In the data rows, zero lies at 4.5, halfway between 4 and 5.
Some points, each followed by its number:
[4 5 3 7 4 3 3 4 8 4 5 3 5 9 2 9 4 6 2 1 5 7 0 3] 0
[5 4 4 5 6 2 3 5 5 4 4 6 3 6 4 4 5 4 6 2 3 6 4 5] 1
[3 2 5 7 3 4 6 6 6 6 3 5 3 4 5 6 6 5 7 7 3 5 5 2] 2
[5 7 3 2 6 7 4 1 3 3 7 4 4 3 6 1 4 4 4 5 6 3 5 6] 3
[6 4 7 4 5 6 6 4 4 4 0 9 6 7 6 1 2 5 4 5 1 5 7 7] 4
[8 8 5 6 6 8 4 5 8 2 5 4 6 4 6 6 4 8 4 4 2 4 4 6] 5
[5 4 5 7 2 4 5 5 5 6 0 4 4 2 5 7 5 5 8 7 4 4 6 5] 6
[5 4 6 2 3 1 2 5 4 1 6 5 4 6 4 4 4 3 9 4 6 3 5 8] 7
[4 3 4 2 4 2 3 6 5 4 5 4 4 6 3 4 3 6 3 3 4 6 6 5] 8
[3 7 6 7 3 7 6 3 1 4 5 4 7 2 5 2 6 2 3 5 8 3 6 6] 9
[6 6 6 2 4 3 4 7 3 6 5 3 6 6 7 3 3 2 3 6 4 8 3 3] 10
[5 4 6 1 6 3 3 5 4 7 4 6 3 5 5 4 4 3 5 5 2 5 4 1] 11
[5 5 4 6 5 8 6 5 4 4 5 3 4 4 4 5 4 5 3 5 7 3 5 6] 12
[5 7 7 4 5 4 4 2 5 5 6 7 9 7 5 4 3 5 5 8 6 4 6 9] 13
[7 5 5 3 5 6 5 2 5 4 3 4 4 4 6 3 4 5 6 6 4 4 5 4] 14
[5 5 5 0 4 7 5 7 4 5 7 4 1 5 3 7 4 5 4 4 5 3 3 3] 15
[5 5 6 4 6 5 4 5 6 6 3 4 2 1 5 4 6 7 8 5 3 2 7 4] 16
[5 5 5 1 4 7 5 7 5 5 7 4 1 5 3 7 4 5 4 4 5 3 4 2] 17
[6 5 5 3 4 3 3 1 5 6 6 6 5 5 2 4 1 3 7 9 5 4 5 5] 18
[7 4 6 5 5 4 6 6 5 5 3 6 6 4 7 2 4 5 5 6 1 5 3 3] 19
[6 6 6 4 5 5 3 3 6 4 6 5 4 5 5 5 4 5 7 3 3 2 3 6] 20
[4 2 1 5 5 3 4 3 3 6 6 6 3 3 3 2 5 4 5 2 3 3 6 1] 21
[5 4 4 7 4 4 4 3 4 4 4 7 6 6 5 4 5 4 5 5 4 4 5 5] 22
New points follow, each followed by the numbers of its two nearest points above, smallest number first.
[2 3 1 8 4 1 3 0 4 3 5 3 5 3 5 6 5 4 3 3 6 5 4 5] 1 22
[2 5 4 8 3 6 3 3 6 3 6 2 4 4 4 7 6 6 3 2 5 3 5 5] 12 22
[2 2 2 2 5 5 5 1 3 6 5 5 3 2 3 3 2 5 2 4 4 5 7 3] 8 21
[7 7 8 6 6 4 3 7 6 5 6 5 7 4 3 4 6 6 7 3 4 1 5 7] 16 20
[1 3 4 8 3 3 7 6 3 4 3 6 9 8 4 4 5 4 0 3 6 9 3 4] 8 22
[6 6 6 2 4 3 4 7 4 6 5 4 6 6 6 4 4 2 3 6 4 8 2 2] 10 11
[4 7 7 4 5 4 4 2 5 5 5 6 9 8 4 3 3 5 5 7 6 4 5 9] 13 22
[4 4 5 1 6 3 3 4 4 7 5 5 3 5 5 4 4 3 5 5 2 5 4 1] 1 11
[4 4 4 4 3 4 4 5 3 3 4 6 5 4 6 3 4 5 4 5 6 5 6 6] 8 22
[3 1 5 7 2 5 6 7 6 6 3 5 3 3 5 6 6 5 6 7 3 5 5 2] 2 6
[3 3 1 0 5 4 2 1 0 3 6 6 1 5 4 1 4 1 5 0 5 4 6 3] 3 21
[6 5 6 5 4 7 8 7 5 4 3 4 7 5 5 5 4 5 2 6 6 4 2 5] 12 19
[3 6 6 8 5 5 6 5 5 5 6 6 8 4 3 3 6 6 5 2 3 3 6 7] 20 22
[3 5 3 7 4 5 6 4 4 3 5 6 6 3 5 4 6 4 2 3 4 6 5 4] 12 22
[7 6 6 3 6 4 5 5 5 3 5 5 6 5 6 3 3 5 6 8 6 5 4 6] 13 14
[5 5 6 4 6 4 4 5 6 6 4 3 2 0 5 4 6 7 8 5 3 2 7 4] 14 16
[3 5 2 6 4 8 6 3 4 4 6 5 5 4 5 6 5 6 0 2 5 3 4 4] 12 22
[3 4 4 3 4 1 2 4 7 4 6 0 4 3 5 7 4 5 3 7 6 8 4 2] 8 10
